In the data rows, the value 128 means zero.
Here are some numbered points:
[202 100 156 139  97 110 129 114  80  95 165 161  76 113 128 140  41 139
 143 163  75 170 153 136 147 131 122 108 104 103 145  64 100 163 151 117
 159 160 127  95 114 192 104 131  98 136  79 125 132 170 141] 0
[113 135 128 142 150 123 138 157 172 167  77 162 134 130 111 105 155 118
 111 150 128 138 142 139 135 127 115 134 153 145 134 153 144 113 139 130
 122 143 138 150 136 137 128 144 116 142 116 134 138 111  80] 1
[123 118 135 119 130 143 125 134 136 122 100 137 114 116 116  73 118  96
 108 131 146 151 156 156 118 112 126 130 140 131  73 156 164 142 116 149
 127 150 131 110 196 123 148 169 153 137 135 157 190 127 141] 2
[142  92 116 255 118  21  57 119   0  53 162 255 112  95 141 215   1 213
 149 165  48 166 212 109 143 109 142  74 114  48  80  31  87 249 203 100
 180 241 155  22  55 188  81  94  73 193  83 129 103 195 166] 3
[120 146 109  92 155 133 122 147 157 143 106 158 100 131 117  81  69 151
 127  86 136 152 124 119 166  98 103 136  80 127 150 114 120 178 126 154
 106 103 116 144 146 157 111 101 139 113 131  80 159 100 179] 4
[190 146 245  56 130 135 162   6 112 114  69 124 240  86 163 239  65 212
 244 188  41  59 116  64 169 114  96 165 134 174 236  61 119  99 131 177
  43 107 106 165 143 159 130  90 100 153 170 152 133 189 122] 5
[144 136  90 125 102 102 108 166 167  94 122 120 121 107 135  98 111 103
 128 125 121 152 113 112 169  89 119 131 113 144 123 167 113 171 109 126
 114 125 113 109 129 156 121 115 113 109 101  99 163  89 145] 6
[ 70  55  97  70 138  81  51 137 134 129 130 113  95 241 131 144 185 106
 134  81  35  91 171 115 123 146 129  83 128 101 193 151 126  78  30  74
 105  61 107 181  41 109 123 141  97 152 116 204 101 104  99] 7
[ 78 170  57  99  40 125 113 213 144  48 130 129 129 166 176 161 117  79
  22 199  64 114 184 135 192 111 171  40 169 119 167 118 195 118 154 150
 223 148  97 173  78 105 107  61 102 164 202  63 173  61 141] 8
[141 168 122 196 127  90  98  84 125 160  95 160 178 117 115 124 132 136
 109 210  80 140 193 182  94 114 162 112  65 100 105 151 121 169 144 184
 174 167 127  82  73 162 136 119 154 171 105 110 153 157 137] 9
[148 127 194  64 144 162 179  28 128 120  61  84 171  86 173 205 123 202
 178 110 143  66 124  22 148 122 140 185 177 206 201 112 112  48  65 189
  19  64 116 175 151  98 146  48 191  91 178 138 129 185 139] 10
[195 137 174  95  80 147 152 159  77 162 167 118  58 203 187 128 161 158
 120 109 150 182 129 186   0 161 158 111 114 186 157 135  71  92  80  93
 100 169 206 153 180  36  66 182 106  47 157 104 150 127  74] 11
[121 164 114  84 160 135  84 146 185 103  94 148 107 137 102  86  58 145
 150  88 124 124 158 104 187  68  64 137  63 128 150 110  97 214 124 148
 113  93 116 170 152 156 117  91 127 120 149  80 183  75 178] 12
[116 142 127  83  76 111 114 156 136 122 112 120 125 118 126  71 115  96
 125 139 123 170 151 125 136 139 127 112 148 108  84  97 167 142 117 168
 154 149 174 126 159  98 129 140 142 141 175 112 130 126 160] 13
[100 137 139 131 144 116 120 127 181 180 100 149 122 131 104  91 150 126
  97 149 140 142 144 162 128 117 113 123 129 148 128 149 129 120 121 109
 147 121 162 124 144 132 119 170 123 152 139 144 150  97  87] 14
[ 81 136 107 129  91 131 116 145 135 117 115 150 102 183 123 144 165 121
 157 124 100 127 126  77 102 157 114 105 105 119 180 160 114  78  77 105
  85  77  88 180  94 134 170 153 133 117 140 160 143 156  90] 15
[147 193 176 103 186 154 159 121  60 201 255  55 255  83  31 223 177 129
 255 100 156   0   0 107 240  56   0 214 190 146  49  11 131  94 191  65
 153 185  49  75 107 192 233 244  39 132 183 163  20  48 120] 16
[150 114  77 245 184 255 238 192  65 153 136  55 199  84 166 223 177  55
 151  98 152  88  45 153  74  77  45 179 204 101  47 124 131  74  86  80
 110  90 246 184  46 205 163 110 116  58  47 119 166 137 130] 17
[ 78 202 194 107 184  87 103  66 146  79 122 134 104 176 157  71 170 123
  76 179 162 140 152 166  90 212 151 121  83 136  93 151 146 194 144 129
 135 114  99 182  67 161 196 116  54 109 117 114  72 127  96] 18
[172 104 154 198 105  60 107 109  28  88 157 218 127  98 155 175  20 174
 156 168  44 153 159 144 144 124 126  79 102  90 107  55  96 199 184 119
 169 172 104  44  76 188  90 106  70 171  90 116 114 198 151] 19
[148 131 223  86 139 173 173  62 118 104  77  71 181  74 173 188 166 199
 168 119 144  66 120  15 155 109 151 184 173 194 180 111  95  30  84 189
  58  65 125 184 126 118 170  73 192  91 154 146  94 194 126] 20
[ 74 163  63 115  39 133 123 206 145  47 130 129 124 164 170 164 122  85
  35 192  74 115 175 139 194 116 174  48 162 112 170 117 180 126 153 141
 216 132  93 172  75 105 113  59 110 163 193  69 172  70 144] 21
[115 129  91 149 166 153 147 107 181 152  65 160 160  85 111 120 107 134
 141  61 192 134  88 100 116 105 162 140  38 106 154  90 139 140 216 136
 159 101 137  59 114 108  89  72 151  90 130 107 199 134 255] 22
[181 129 180 103 152 161 140 129 151 100  93 171  93 123 158 134 128  99
 102 157 127 148 166 172 111 125 147 123 159 120  81 169 196 124 166 167
  95 165  83 131 232 113 179 165 175 140  93 163 202 144 139] 23
[143 129 142  70 115 151 118 146 104 161 146 140 113 153 168  94 129 180
  85 121 139 162 135 201  53 166 139 111 105 141 151 164  49 113 104 121
 146 181 157 143 157  55  87 167 137  83 137  96 122 141  61] 24
[ 75 139 120 158  27 106  99 230 135  69 184 143  95 203 185  73 141 128
  70 173 106  86 220 114 122 182 206  40 183 112 106  90 103  94 189  81
 178 215 159 172 174  53 105  54 104 128 255  20 144  90 155] 25
[106 134  90  85 140 155 163 132 154 158 117 144  90 122 127 101  94 136
 116  93 146 163 124 119 157 132 143 152  92 115 137 104 130 157 128 148
 118 115 136 124 130 152 113 112 144 108 150 119 155 127 194] 26
[130  40  53  74 161  40  62  91 118 138 148 100  98 218 117 134 119 116
  91  62  23 127 157 156 153 145 143  98 155 106 118 141 140 106  99  94
 125 154 136 132  99 118 105 166 131 154 132 157  66 117  98] 27
[ 85 142  82 145  72 143 117 175 126  75 150 114  96 137 162 164  97 114
  70 135 125 118 111 163 154  98 153 112 168 110 115 104 126  94 132 143
 149 115 109 122  82 123 136  71 120 139 218  90 133 115 172] 28
[126 156 163 117 173 102 112 108 148  97 126 118 105 170 138  88 113 133
 127 142 166 130 162 109 130 178 174 110 110 147  70 111 172 179 147 130
 117  76 117 145 150 160 136 115  84 134 169 117 100 126 114] 29
[117 142 149 138 134 110 128 135 158 119 121 171  83 118 135 118 133 129
 103 149 140 152 141 138 136 150 121 139 140 115 108 139 142 146 147 124
 124 143 130 119 163  89 143 159 127 161 131 140 117 133 133] 30
[158  96 139 192 118 168  89 115 154 122  55 111 153  91 107 105 151 132
 156  48 155 170  76 103 103  87 134 132  45  71 158  99 127 104 236 167
 166 109 137  35 102  76  66 129 153  83 125 117 157 135 255] 31
[114 126 130 105 108 129 107 131 145 128 119 134 122 118 108  81 129 112
 127 131 141 166 125 144 121 130 115 143 133 116 101 121 150 148 115 148
 138 132 158 104 155 107 123 154 149 134 147 131 137 135 150] 32
New points follow, each followed by the numbers of its three nearest points above by angle, nearest first.
[218  89 145 167 104 109 114 106  98 115 157 180  96  97 109 131  56 118
 128 150  82 169 148 147  93  92 117  85 100 118 105  80  83 152 163 126
 169 173 115  68 112 174  93 105 146 134  93  98 146 162 126] 0 19 3
[166 137  91 103 120 116 125 188 173 108 136 122 125  98 144 129  88  92
 121 146 115 162  93 140 169 110 147 137 134 158 124 162 123 141 110 113
 119 115  82  69 114 175 125  99 112 114  89  79 145  83 128] 6 4 12
[129  33  64  90 160  43  89  99 135 120 151 102  97 218 135 147 123 106
  96  87  37 128 146 135 141 134 143 117 162 142  92 113 160 116 109  90
 138 120 137 109  96 115 121 175 147 125 133 139  74 120 116] 27 7 3
[149 117 204 120 142 176 190  91 113 119  99  77 163  73 172 172 176 189
 142 110 151  81 113  48 143 109 156 160 158 189 179 120  93  34 116 195
  87  85 125 169  93 131 152 110 186 109 130 147  85 195 109] 20 10 5
[ 98 108 121 130 125 121  84 149 134 133 124 122 112 169 129 120 164 126
 125  83 110 126 157 122 126 147 128  96 111  97 167 148  97 100  69 115
 104  95 107 162  82 120 130 133 142 157 106 196 109 128 110] 7 15 27
[196  87  67 151  77 114 199 171  95 146 150  66 112 116 137 106 102 164
 190 161 122 189  63  92 111 201 220 173 163 249 179 213 135  81  67  99
  62  59  81  78 188  82  85  83 118  66 101  96 135 132  86] 11 10 20
[130  83 106 125  85 154 122 142 145 106 159 138  66 181 123 156 162  86
 157 144 117 139 145  77  98 143 117 121 119 138 147 135 172  95  79 107
 118  57  73 158  98 133 174 132 140 103 126 131 132 134 103] 15 7 21
[ 92 174 133 192 111 143  55 125 104 138 126 123 145 143 114  99 211 191
  66 166 162 137 214 128 121 203 151 108  62  49 133 200 154 157  76 207
 122 160 128 138 133 140 110  84 136 246  89 173 104 142 118] 9 18 30
[121 127 155 149 127  97 100 129 141 132 138 125 125 162 126 127 134 169
  93 103 132 122 159 118 147 167 128  91 105  90 146 164  60  74 108 124
 107  96 158 104 134 111 116 136 144 223 102 203  67 141 113] 7 27 15
[101 134  83  69 154 165 172 125 155 170 120 146  71 118 125 103  78 142
 118  73 156 161 126 113 165 132 149 164  77 112 159 101 131 160 132 146
 120 101 122 122 129 151 108 104 139 103 153 110 166 116 214] 26 4 22
[ 80 154 104 103 130 169 112 124 153 104 123 112  89 110 129 151 114  93
 101 104 138 147 158 120 174  91 111 156  89 125 111 131 135 188 108 128
 103 130 175 166 186 149 119 111 134 125 124  89 165 101 127] 12 4 26
[113 143 147 148 111  84 166  89 217 197 138 144 115  90  19 130 123 116
  79 180 169  55 151 168 121 139  97 153 143 150 210 156  53 109 136  67
 204 159 217 138 119  74 109 152  54 194 141 111  70  49  75] 14 1 30
[149 111 109 139  82 107 141 166  99 129 132 112  76 155 127 101 146 133
 127 134 128 178 129 139  60 169 170 137 130 169 121 164 117 135 113  96
 107 123 140 119 193  79  77 169 151  78 139 119 142 124  86] 11 24 2
[124 126 109 114 135 131 138 148 134 131 101 150 111 134 125 104 101 139
 119  93 145 156 103 127 141 103 128 131  91 121 136 117 125 154 147 151
 113  97 118 118 118 130 108 126 142 106 117  99 137 127 171] 4 26 22
[ 98  95 151 189 131 106  36  79 121 161 164 135 146 172 138  76 143 176
  84 117 154 101 158  75 140 212 132  59 103  77 189 181  52  98  74 123
 112 118 129 125 181 116  99 108 127 244 120 207  60 142  98] 7 27 15
[145 126 100 148  92 144 132 173 121 115 142 123 108 135 126 143 165  97
 104 133 166 181 139 152  85  96 155 125 135 124 108 128 120 144 145 123
 125 138 141 126 135 125 105 144 144 109 148 116 124 134 109] 11 24 25
[121 115 110 171 174 189 159 161 127 138  84 138 183  98 121 139 165  85
 129 114 126 105 109 145 115 104  82 175 174 112  74 164 138 110 124 130
 101 138 150 150 129 164 140 138 156 115  76 140 163 131 115] 17 1 2
[107 140 143 118 126 103 136 117 188 171 113 141 124 112  75 102 139 107
  97 157 144 126 134 158 118 132  97 142 134 134 152 131 103 118 123 111
 160 145 189 119 133  92 113 157 100 167 143 122 108  95 106] 14 1 30
[ 83  92 134 143 129 126  62 171 145 149 146 116 126 167 141  95 178 128
 122 109 134 116 174 134 129 130 125  72 119  87 160 146  97 129  63 130
 120  99 157 150  83 109  95 113 121 193  87 211  77  98 118] 7 27 15
[190 122  92 149  84 141 189 182  79 141 160  98 111 149 150 143 156 128
 122 116 182 189 110 155  65  77 144 100 125 176 133 100 145 110 114 138
 113 122 188 137 124 133 111 146 113 105 102 124 138 142 106] 11 17 24
[104 144 139 130 140 105 134 125 194 184 107 150 119 125  92 110 152 121
  92 159 144 131 133 162 121 129 102 128 131 146 158 135 108 113 125 101
 159 134 179 127 119 115 112 160 103 161 136 126 111  94  84] 14 1 30
[127  99  87 224 192 255 185 156  99 125  85 118 233  57 107 189 158  58
 165  89 135  39  76 154 107  95  41 229 228  82  22 178 136 104 112  98
 107 123 172 173 104 209 168 111 171  84  46 135 186 128 140] 17 16 20
[ 96 102 144 168 133 116  50 132 137 155 151 123 139 168 140  87 155 159
 112 112 147 113 165 104 135 173 128  71 112  81 168 165  72 112  71 126
 112 109 138 136 130 114 104 119 130 222  92 218  66 121 107] 7 27 15
[124 123 105 109 131 159 118 109 135 121  83 131 106 140 120 112 104 134
 137  64 151 157 100  87 131 115 147 153  86  95 146 113 140 145 161 149
  97 102 108 111 123 105 103 106 128  82 141 126 160 136 235] 22 26 31
[154 176 177 188 255 255 212 141  16 238 255  20 255  32  30 255 238  55
 255  67 139   0   0 106 210  47   0 255 255  73   0  31 168  62 170   0
 155 167 129 136  55 248 255 224  39  96  62 167  64  43 122] 16 17 20
[ 37 216 158  99 177  78  95  66 148  92  77 134 102 162 135 103 188 117
  82 219 142 134 154 193 104 213 175 133  74 108 104 172 157 193 122 192
 128 106  81 167  65 165 223 109  79 120 106 123  92 133 100] 18 29 9
[105 206 178  60 197 119 156  92  74 240 255  34 255  79   0 221 182 108
 255  92 172   0   0 114 239  43   0 241 180 162  65   4 154  99 196  66
 160 216  50  48 153 173 222 252   5 163 193 152   0  24 121] 16 5 17
[100 109 157 177 133 127  56 141 137 146 150 121 146 166 149  97 154 173
 109 125 159 111 172  97 133 174 127  78 110  90 166 157  86 113  72 134
 116  93 143 127 130 115  99 114 126 224  89 218  69 121 116] 7 15 27
[184 128  74 123 100  93 117 183 174  95 131 114 122  94 133  99  98  99
 125 145 119 171  92 112 184 102 149 139 125 163 135 182 118 148  92 121
 111 113  76  61 130 167 119  98 107 110 103  83 160  91 138] 6 4 12
[105  84 108 118 140 111  80 162 136 141 133 105 109 164 124 109 164 108
 112  68  98 134 167 163 138 118 131  91 128  91 138 133 108 127  81 125
 118 120 140 153  68 113 104 126 145 159  95 193  88 104 117] 7 27 15
[119 132 112  79 135 121 115 130 106 158 176 128 121 143 111  65 162 142
 137 129 175 132 130 130 138 120 148 111 116 152 112 123 116 136 132 119
 156 128 132 109 159 129 132 172 140  94 156 133  83 140 103] 24 32 11
